rotation steps, each row followed by its count of steps
The counts run from 0 to 490.
-0.05 +0.06 +1.56 -1.51 -0.76 +1.26 +1.68 -0.30 +0.12 +0.87 +0.37 +0.33 -1.20 +2.53 +2.34 -1.32 -3.09 +1.04 +0.78 -0.45 +0.29 +0.39 +1.07 +1.45 +4.02 -0.09 +0.72 +0.07 +1.38 +2.45 -1.50 +0.80 -1.59 +1.20 -1.89 +3.14 +2.25 +0.81 +1.18 -1.35 +0.63 -0.67 -0.21 -1.44 +0.49 +1.87 +2.04 +2.55 -1.91 +0.44
92
+1.55 -1.28 +0.26 -2.38 -0.74 -0.12 +0.72 -1.55 -1.12 +1.37 +2.64 -0.36 -1.42 +0.90 +3.02 -0.39 -2.08 +0.85 -0.45 -0.52 +1.27 -0.78 +2.15 -0.02 +3.49 -1.61 -1.17 -1.15 -0.95 +2.09 -2.20 +0.29 -1.02 -0.33 -1.86 +1.59 +0.75 +3.12 +0.90 -1.46 -1.32 +1.06 -1.41 -2.19 -0.80 +0.48 +1.46 +2.16 -1.16 -0.02
171
+2.46 +0.27 +0.02 -1.96 -0.32 +0.92 -0.72 -0.95 +0.75 +0.64 +1.88 +1.31 -0.20 -0.37 +3.30 -0.41 -4.43 +0.18 -0.51 -1.03 +0.21 -0.06 +2.83 +1.96 +3.95 -1.32 -1.07 -2.13 -1.81 +0.38 -1.09 +0.13 -0.96 +0.33 -1.29 -0.07 +0.02 +0.30 -0.02 -0.53 +1.77 +0.91 -1.59 -0.30 -0.32 +1.61 +1.15 +2.83 -1.02 +1.77
249
+1.41 -0.13 +0.18 -2.74 -1.66 +0.19 -0.06 -1.23 -0.64 +0.10 +0.26 +2.55 -1.17 +1.47 +1.75 -0.25 -2.71 +2.25 -0.42 -1.15 +0.53 +1.06 +1.14 -0.04 +3.20 -1.41 +0.18 -0.13 +0.78 +0.55 -1.71 -0.48 -3.23 +1.56 -2.25 +0.18 +1.96 -0.28 -0.10 -0.64 +0.54 +0.84 -0.01 -1.48 +0.80 +0.17 +2.47 +3.84 -1.46 -0.44
419
+0.84 -0.39 -0.51 -1.04 -2.22 +1.34 -0.27 -1.62 -1.87 +1.45 +1.03 +0.50 -2.11 +1.39 +0.75 -1.56 -1.68 +2.56 -1.31 +0.40 +0.10 -0.30 +2.53 +1.16 +1.78 -0.11 -0.04 -0.34 +3.64 +0.96 -1.59 -1.24 -0.43 -1.25 -2.74 +3.46 +0.71 +0.60 +2.70 -1.42 +0.77 +0.74 -1.17 +0.85 -0.87 +0.05 +1.33 +1.63 -1.07 +1.10
477
+1.89 -0.22 -0.28 +0.54 -1.76 +0.73 -0.79 +0.63 -0.90 +2.61 +0.76 -0.45 -1.57 +1.70 +1.33 -3.41 -3.86 +1.75 -0.10 -1.14 +1.54 +0.81 +2.13 +1.36 +2.84 -0.54 -1.30 -0.60 +0.40 +0.65 +0.80 +0.24 +0.14 -1.06 -1.17 +2.23 +1.45 +0.43 +1.25 -0.75 +1.19 +1.24 -0.42 +0.35 +0.07 +0.53 +0.38 +3.09 -0.25 +2.42
301
-0.22 -0.41 -0.17 -1.87 -0.49 +1.11 -1.39 -0.94 -1.70 +1.50 +2.08 +2.45 -2.09 +0.36 +0.51 +0.75 -2.27 +2.39 -1.06 -0.95 +1.57 -2.05 +3.06 +1.45 +4.25 +0.29 -0.44 +1.77 -0.58 -0.26 +0.53 -0.78 -0.07 -0.09 -2.14 +2.02 -0.54 +1.95 +0.76 -2.92 +1.10 +1.70 -0.01 -0.81 +0.96 -1.40 +0.51 +0.72 -0.54 +1.71
199
+2.51 +0.04 -0.20 -2.40 -1.99 +0.28 -0.74 -0.63 -0.45 +1.37 +1.06 +1.45 -2.21 -1.81 +1.41 -0.29 -4.48 +1.81 -0.96 -0.22 -0.27 +0.20 +0.78 +1.81 +3.12 +0.04 -0.82 -1.44 +1.14 -0.08 -1.68 +1.05 -2.17 -1.00 -3.51 +0.73 -0.73 -0.18 +1.09 -1.31 +1.87 +1.20 +0.59 +0.52 -0.62 -1.03 -0.17 +1.82 -1.35 +1.05
322
+0.69 +0.72 +1.68 -2.78 -0.07 +1.59 -0.86 +0.46 -0.92 +0.75 -0.28 +1.86 -1.85 +0.55 +1.90 -1.35 -2.42 +1.81 -0.56 -0.97 +0.65 -1.55 +3.79 +1.88 +4.24 +0.79 +0.46 +2.20 +1.01 +0.02 +1.14 +0.29 -0.36 +0.29 -0.93 +3.54 +0.23 +0.76 +0.32 -0.97 +2.11 +0.57 -0.42 -0.16 +0.86 +1.03 +1.24 +1.16 -1.57 +1.21
276
-0.09 -1.99 -1.71 -1.07 -2.30 +1.70 -1.72 -0.69 -1.86 +0.40 +0.54 +1.05 -0.95 -0.56 +1.22 +0.30 -0.69 +2.92 -1.12 -2.71 +0.80 -1.22 +2.94 +0.68 +4.57 -0.67 +0.20 +0.17 -0.47 -0.65 -0.10 -2.02 +1.69 -1.03 -1.88 +1.81 +1.87 -0.06 +1.76 -0.87 +0.63 +0.79 -0.04 +0.66 +0.52 +1.07 +2.79 +0.81 -0.13 +0.07
207
+1.93 -0.77 -0.32 -2.76 -0.46 +1.95 +0.64 +0.62 -1.06 +0.85 +1.79 +1.17 -2.07 +0.47 +1.36 +1.68 -3.20 +2.62 -0.13 -2.80 +1.18 -1.68 +1.94 +0.31 +2.87 -0.12 -0.82 +0.95 -1.08 +0.87 -0.84 +0.61 -0.20 -1.26 -1.80 +0.69 -1.49 +1.08 +1.69 -2.03 -0.86 +0.65 +0.88 -1.43 +0.76 +1.96 +2.28 +1.87 -0.28 -0.47
183
+0.23 -0.93 -0.91 -1.92 -2.16 -0.30 +0.03 +1.56 -2.86 +2.71 +1.64 +0.91 -1.57 +1.49 +0.99 -0.71 -2.60 +1.83 -0.30 -2.63 +1.65 -0.33 +0.30 +0.67 +3.75 -1.24 -1.19 +1.84 -0.20 -0.47 +0.30 +0.82 -0.60 +0.70 -2.69 -0.23 +0.43 +1.92 +0.42 -1.02 +0.26 +1.11 +0.94 -2.10 +1.53 -0.30 +1.49 +1.98 -1.38 -0.90
367
-0.25 -0.69 -0.83 +0.85 -1.99 +1.81 -0.74 -0.10 -1.59 +1.24 +1.49 +2.63 -1.90 +0.96 -0.19 -0.67 -2.81 +3.53 -1.68 -1.78 -0.11 -0.92 +1.40 +0.66 +3.95 +0.59 -0.38 +0.85 +1.34 +1.31 -1.08 -1.41 +0.67 -0.26 -2.58 +0.88 +0.62 +0.52 +1.04 -1.88 +0.79 -0.12 +0.87 +0.88 +0.41 +2.09 +1.76 +2.79 +1.56 +0.60
465
+2.28 +0.92 -0.74 -1.13 -2.39 +2.35 -0.65 +0.31 -0.03 +1.19 +0.60 +0.31 -3.44 +1.47 +0.65 +1.62 -3.44 +2.99 -0.83 -1.26 +0.68 +0.22 +0.83 +1.32 +1.88 +0.73 -0.32 -1.46 +0.45 -0.10 -0.08 -0.24 -1.04 -2.48 -3.13 +0.09 -0.36 -0.83 +0.93 -0.74 +2.00 -0.08 -0.57 +1.56 -0.14 +1.32 +2.74 +2.70 -0.32 +0.22
56
+2.18 -0.46 +1.25 -0.67 -0.15 +1.34 -0.60 +0.08 -0.14 -0.67 +2.44 +1.88 -2.19 +0.41 +1.21 +1.36 -3.61 +1.31 -0.25 +0.80 +0.86 -1.95 +2.06 +1.33 +2.70 +0.87 -0.11 -0.58 -2.33 +1.30 -1.54 +0.11 -0.27 -0.60 -2.26 +1.99 +1.40 +0.34 +1.04 -1.51 +1.31 -0.53 +0.66 -0.78 -1.21 +2.37 +2.31 +2.68 +0.51 +0.85
256
+0.85 -0.74 -0.07 -1.24 -3.33 +0.27 -1.45 -2.33 -0.83 -1.18 +0.68 +1.39 -1.72 -0.49 +2.79 +1.05 -1.61 +1.07 -0.95 +0.09 +0.44 -0.16 +1.93 +1.16 +4.66 -0.78 +1.58 -0.25 -0.82 +0.29 -1.21 -0.01 -2.28 -0.17 -1.56 +2.87 +2.39 +0.48 +0.74 +0.19 +0.51 -1.39 +0.52 -0.13 -0.63 +2.38 +2.97 +2.10 -1.48 +0.39
78
+1.16 -0.83 -1.03 -2.53 -1.98 +2.18 +0.64 +1.15 -1.62 +1.41 +1.13 -0.60 -1.29 +0.85 +0.89 -0.50 -2.04 +0.62 +0.30 -3.00 +0.87 -0.47 +1.75 +1.24 +5.04 -0.97 -1.13 +0.76 +0.33 -0.64 +0.82 +0.81 +0.32 -1.01 -2.49 +2.45 +0.50 +1.50 +0.80 +1.17 +0.47 -0.92 +1.48 -1.27 +0.30 +1.43 +3.20 +0.88 -1.55 -2.07
361
+0.54 -1.24 -0.77 -0.89 -1.84 -0.05 -0.79 +1.49 -2.39 +2.20 +0.81 +0.95 -0.11 +0.29 +1.21 -3.06 -2.91 +2.40 +0.04 -3.84 -0.23 +0.12 +1.91 +1.13 +4.12 -1.30 -0.20 +1.06 +1.02 -0.79 +0.53 -0.36 -0.21 +0.67 -1.49 +0.55 +2.27 -0.69 +0.49 +0.60 +0.53 +1.52 +0.22 +0.01 +1.41 +0.60 +1.82 +3.26 -0.97 +0.18
290
+0.76 -1.79 +0.13 -3.18 -2.45 +1.75 +0.04 +1.09 -1.73 +1.25 +0.28 -1.36 -1.83 +0.87 +1.40 +0.01 -1.26 +1.61 +0.57 -2.34 +1.38 -1.26 +2.00 +1.04 +4.39 -0.92 +0.05 +0.87 -0.23 -0.49 +0.53 +1.20 +0.57 -1.08 -2.35 +3.15 +0.87 +1.42 +1.31 +0.54 +0.29 -1.27 +1.22 -1.15 -0.09 +1.18 +3.33 +0.76 -1.66 -1.61
360
+1.09 -0.09 +0.94 -1.37 -1.21 +1.05 +0.89 -1.53 +0.48 +0.39 +0.87 +0.35 -1.11 +3.09 +2.04 -0.68 -3.28 +0.89 +0.08 +1.18 +0.95 +0.80 +1.55 +1.54 +3.98 -1.12 -0.15 -0.42 +0.49 +1.89 -2.38 +0.68 -1.73 +0.77 -1.98 +2.67 +2.32 +1.11 +1.23 -1.25 +0.92 -0.66 -0.14 -1.62 -0.42 +0.77 +1.68 +2.94 -0.93 +0.81
425
+1.94 +0.40 +0.40 -1.35 -0.52 +1.62 +1.48 -0.64 +0.76 +0.60 +0.77 +0.27 -1.74 +2.71 +2.78 -1.17 -3.50 +0.63 +0.17 -0.49 +1.56 +0.74 +3.25 +0.90 +3.73 -1.31 -0.14 -0.31 -0.46 +1.39 -0.58 +0.69 -1.52 +0.13 -0.70 +2.73 +0.93 +0.57 +0.18 -0.64 +1.16 -0.15 -1.07 -1.80 +0.69 +2.27 +2.32 +2.83 -1.16 +1.22
429
+1.26 -1.05 -1.05 -0.80 -4.27 -0.06 -1.76 -2.11 -1.99 -0.63 +0.75 +1.77 -1.95 +0.11 +1.52 +1.80 -1.61 +1.65 -0.69 +0.25 +0.75 +0.19 +0.88 +1.23 +3.68 -1.03 +0.85 -0.07 -0.45 -0.28 -1.00 +0.01 -2.39 -0.14 -1.79 +1.85 +2.46 +0.18 +1.33 +0.03 +0.71 -1.37 +0.83 +0.27 -1.20 +1.21 +2.83 +2.14 -1.67 -0.59
411
+2.89 -1.40 -1.61 -1.33 -3.19 +0.60 -1.48 +0.08 -2.39 +1.12 +0.42 -0.29 -1.49 +2.16 +1.61 +0.87 -3.03 +0.75 +0.18 +0.15 +1.01 -0.36 +2.85 +1.95 +2.39 -1.41 -0.03 -0.77 -0.26 -0.64 +0.18 +1.06 +0.34 -0.98 -1.49 +1.64 +1.71 -0.16 +3.08 +0.20 +1.31 -0.89 -0.92 +0.51 -1.61 +1.93 +3.08 +1.82 -1.24 -0.79
232
+0.84 -0.69 -0.28 -1.73 -2.03 +0.59 +0.29 +0.07 -1.72 +1.38 +1.81 -0.53 -2.19 +0.40 +2.00 -0.74 -0.95 +0.93 +0.94 -1.32 +2.78 -1.42 +2.01 +1.04 +3.24 -0.76 +0.38 +1.03 -0.94 +0.22 +0.86 +0.36 -2.20 -1.15 -1.26 +4.17 +0.89 +2.49 +0.70 +0.45 -0.46 +0.15 +0.56 -1.75 -0.24 +0.69 +2.30 +1.37 -3.43 -0.29
355
+0.36 -0.46 -1.16 +0.76 -2.63 +1.70 -1.29 +0.58 -1.07 +1.57 +3.21 +0.07 -2.55 +1.09 +0.53 -0.60 -1.84 +1.86 -1.31 -0.95 +2.53 -0.84 +1.29 +0.93 +2.87 -0.94 -1.68 -0.99 -1.80 -0.35 +0.58 -1.37 +0.29 -1.78 -3.41 +1.56 +0.82 +2.32 +0.32 -0.14 +1.74 +0.58 -0.61 +0.20 -0.16 +0.74 +1.94 +2.44 +0.12 +0.74
381
-0.51 -0.47 +0.19 -0.22 -1.86 +0.17 -1.29 -0.91 -0.90 +1.95 +1.01 +0.63 -2.25 +0.19 +2.08 -2.25 -3.32 +2.83 -1.54 -2.66 +1.39 -0.15 +3.22 +0.88 +3.35 -0.49 +0.17 +0.28 -0.59 -0.02 -0.33 +0.63 -0.93 +0.05 -2.60 +0.68 -0.67 +0.40 +0.98 -2.07 +1.62 +1.15 -0.33 +0.66 +0.88 +0.08 -0.35 +2.36 +1.29 +3.13
122
+1.80 +0.39 +0.35 -1.78 -0.55 +2.01 +1.40 -0.21 -0.48 -0.19 +2.50 +0.34 -2.00 +1.73 +1.51 -1.39 -2.29 +0.39 -0.47 -1.27 +1.68 -0.61 +3.04 +0.59 +2.31 -2.27 -0.45 -0.02 -0.90 +0.65 -0.72 +0.18 -1.62 -0.50 -1.97 +2.65 -0.08 +1.01 +0.11 +1.17 +0.27 -0.32 -0.41 -2.04 +0.28 +2.85 +4.30 +2.91 -0.32 +0.01
433
+1.04 -1.83 -0.02 -1.64 -1.82 +0.57 -0.70 +0.82 -2.88 +2.00 +2.04 +0.23 -1.19 -0.07 +1.20 -4.17 -2.05 +2.01 -0.42 -0.99 +0.03 +0.12 +1.25 +0.40 +2.91 -2.42 -1.55 +0.04 +1.55 +0.74 -1.20 -0.88 +0.36 +0.49 -2.11 +0.85 +1.96 +0.25 +1.74 -1.41 +0.39 +2.25 +0.12 -0.96 +1.24 -0.17 +2.01 +2.68 -0.47 +1.32
295
+0.54 -1.10 -0.32 -0.52 -2.14 +0.89 -1.13 -0.69 -1.70 +1.23 +0.53 +1.76 -1.31 +0.95 +0.23 +1.05 -1.85 +4.34 -0.59 -3.14 -0.27 -0.63 +1.89 +0.51 +3.65 +0.48 +0.07 +0.13 +1.16 -0.78 -0.18 -2.15 +0.12 -1.02 -1.99 +0.54 +2.57 -0.79 +1.52 -1.58 +0.15 +1.81 +0.48 +0.39 +0.51 -0.69 +2.82 +1.80 -1.10 +0.63
210
+2.08 -0.98 -0.61 -2.05 -0.75 +2.54 -0.22 -0.05 -0.07 -0.04 +2.08 +2.10 -1.94 -1.70 +1.16 +0.36 -2.51 +2.20 -0.10 -0.84 +0.82 -1.23 +1.30 +0.29 +4.58 +0.52 -1.00 +0.14 -0.49 +1.86 -0.64 -1.22 -0.56 -1.46 -1.34 +2.22 +0.31 +1.91 -0.42 -0.66 -0.10 +0.73 +0.98 -0.69 -0.31 +2.44 +2.41 +2.30 -1.16 -0.84
3
+1.73 +0.54 +0.77 -1.82 -1.18 +1.66 -0.86 +0.61 -1.99 +0.72 +1.78 +2.10 -0.95 +0.24 -0.34 -1.25 -2.44 +1.21 -0.99 -1.18 -0.31 -1.23 +3.38 +1.85 +3.78 +0.34 -1.03 +2.17 +1.37 -0.90 +0.56 -0.79 -0.11 +0.15 -1.78 +3.64 +1.18 +0.11 +1.11 +0.25 +1.89 -0.29 +2.40 -1.02 +0.27 +0.37 +2.63 +1.47 -1.27 +0.87
281
-0.04 +0.49 +1.05 -3.23 -1.01 +2.09 +1.20 +0.10 -0.69 +1.70 +1.04 +0.09 -1.72 +0.83 +1.24 -0.45 -1.98 +1.25 +0.03 -1.30 +0.13 -1.28 +0.64 +1.64 +4.51 +1.12 -0.60 +0.26 +2.07 +0.42 -0.35 -0.43 -0.86 -0.91 -3.15 +3.27 +1.24 +1.91 +1.02 -0.81 +0.32 +0.53 -0.49 -1.00 -0.04 -0.77 +2.05 +1.07 -3.76 -0.04
16
+0.56 -0.94 -0.02 -0.26 -2.60 +0.65 -1.51 +0.26 -1.26 +2.18 +2.21 -0.29 -3.45 +1.22 +1.22 -0.31 -1.76 +2.49 -1.34 -0.76 +2.48 -1.43 +1.91 +0.68 +2.46 -0.80 -1.59 -1.23 -1.84 -0.51 +0.13 -1.21 +0.23 -1.76 -3.14 +2.10 +0.85 +2.11 +0.36 -1.36 +1.44 +0.75 -0.40 -0.28 +0.48 -0.63 +1.97 +2.16 +0.50 +1.62
380
+2.01 +0.19 +0.59 -1.22 -0.54 +1.04 -0.81 -0.78 -0.37 -0.50 +3.71 +1.88 -0.96 -0.51 +2.26 +0.14 -3.37 +0.19 -0.54 -0.59 +0.11 -1.60 +2.63 +1.52 +2.93 -0.58 -1.13 -1.82 -2.55 +0.04 -0.91 -1.03 -1.62 -0.65 -2.41 +1.45 +0.58 +1.43 +0.26 +0.44 +1.18 +0.77 -1.00 -0.43 -1.33 +2.54 +2.79 +2.82 -0.88 +0.73
253
+0.13 -1.15 +0.63 -1.48 -2.07 +0.66 -0.68 +0.33 -0.89 +0.42 +1.62 +1.51 -2.38 -1.07 +1.36 +1.20 -1.88 +2.92 +0.68 -1.62 +1.18 -1.60 +0.23 +0.85 +3.90 +1.96 +1.23 +0.46 -1.05 +1.12 -0.46 -0.72 -2.14 -1.46 -2.00 +2.66 +2.25 +1.91 -0.05 -0.90 -1.02 +0.04 +0.48 -0.80 -0.67 +1.57 +2.38 +2.65 -2.54 -1.03
6
+2.61 -0.49 -0.38 -1.57 -0.91 +1.68 -0.54 -0.55 +0.87 +0.30 +1.38 +2.74 -0.97 -0.93 +0.91 +0.80 -3.50 +2.75 -0.51 -0.96 -0.51 +0.05 +0.70 +0.72 +5.09 +1.59 -0.65 -0.73 +0.88 +1.47 -1.64 -0.84 -1.38 -1.25 -1.72 +1.27 +1.10 +0.84 -0.76 -0.23 +0.16 -0.17 +1.49 -0.47 -0.88 +1.36 +1.96 +3.26 -0.57 -1.41
337
+0.65 -1.07 +0.37 +0.07 -2.70 -0.41 -0.64 -0.02 -2.08 +2.41 +2.38 -1.04 -1.41 +0.79 +1.76 -2.99 -2.86 +1.87 -0.30 -1.10 +0.12 -0.45 +1.31 +1.24 +2.42 -0.90 -1.31 -1.44 +1.04 +0.92 -0.09 -0.36 -0.44 -0.91 -2.02 +2.29 +2.41 +1.11 +2.43 -1.39 +0.33 +1.09 +0.15 +0.10 -0.12 -0.54 +1.10 +2.27 -1.69 +2.73
298
+0.30 -1.03 +1.47 -2.94 -0.95 +1.11 -0.02 +1.05 -1.06 +0.08 +1.02 +1.31 -1.75 -1.21 +2.37 +0.37 -2.42 +2.27 +0.34 -2.48 -0.46 -2.64 +1.19 +0.91 +2.67 +0.74 +2.16 -0.19 -0.95 +1.10 -0.82 -0.47 -1.31 -0.28 -1.66 +0.62 +0.89 +0.36 +0.81 -0.63 -0.14 +0.60 -1.55 +0.52 -0.24 +3.43 +3.53 +2.71 -1.32 -0.74
263
-0.76 -0.82 -0.08 +1.62 -2.43 +0.81 -0.33 -0.22 -1.38 +1.59 +1.58 +2.03 -1.37 +1.03 +0.12 -0.30 -2.71 +4.08 -1.61 -2.52 -0.62 -0.81 +0.90 +1.24 +3.34 +1.39 +0.60 +0.52 +1.57 +0.95 -0.83 -1.43 -0.17 -0.26 -2.40 +1.23 +1.47 -0.22 +1.69 -2.19 +0.38 -0.07 +0.74 +1.59 -0.10 +1.06 +1.05 +2.69 +0.35 +1.04
466
+0.19 +0.46 -0.97 -1.98 -0.72 +1.06 -0.68 -1.20 -2.11 +1.68 +2.88 +2.44 -1.20 -0.54 +1.46 -0.25 -2.35 +1.83 -1.49 -2.44 +1.18 -1.61 +2.55 +1.18 +4.74 -0.44 -0.29 +1.57 -0.49 -0.62 +0.30 -1.14 -0.32 -0.35 -1.99 +0.71 -1.01 +1.87 +0.97 -2.42 +0.94 +2.09 -0.05 -0.68 +1.20 -0.67 +0.58 +0.68 -1.46 +1.68
198
+0.78 -1.28 -1.91 +0.71 -2.88 +1.91 -1.36 -0.52 -1.93 +0.61 +1.58 +1.65 -2.30 -0.58 +0.53 -0.74 -2.25 +3.84 -1.70 -1.13 +1.27 -0.97 +1.78 +0.20 +2.87 -0.13 -0.33 +0.53 +0.18 +1.79 -1.07 -1.04 +0.49 -1.70 -2.19 +1.28 -0.27 +0.67 +1.45 -1.66 +0.20 +0.72 +0.15 +1.73 -0.01 +2.43 +1.85 +2.56 +0.76 +0.28
131
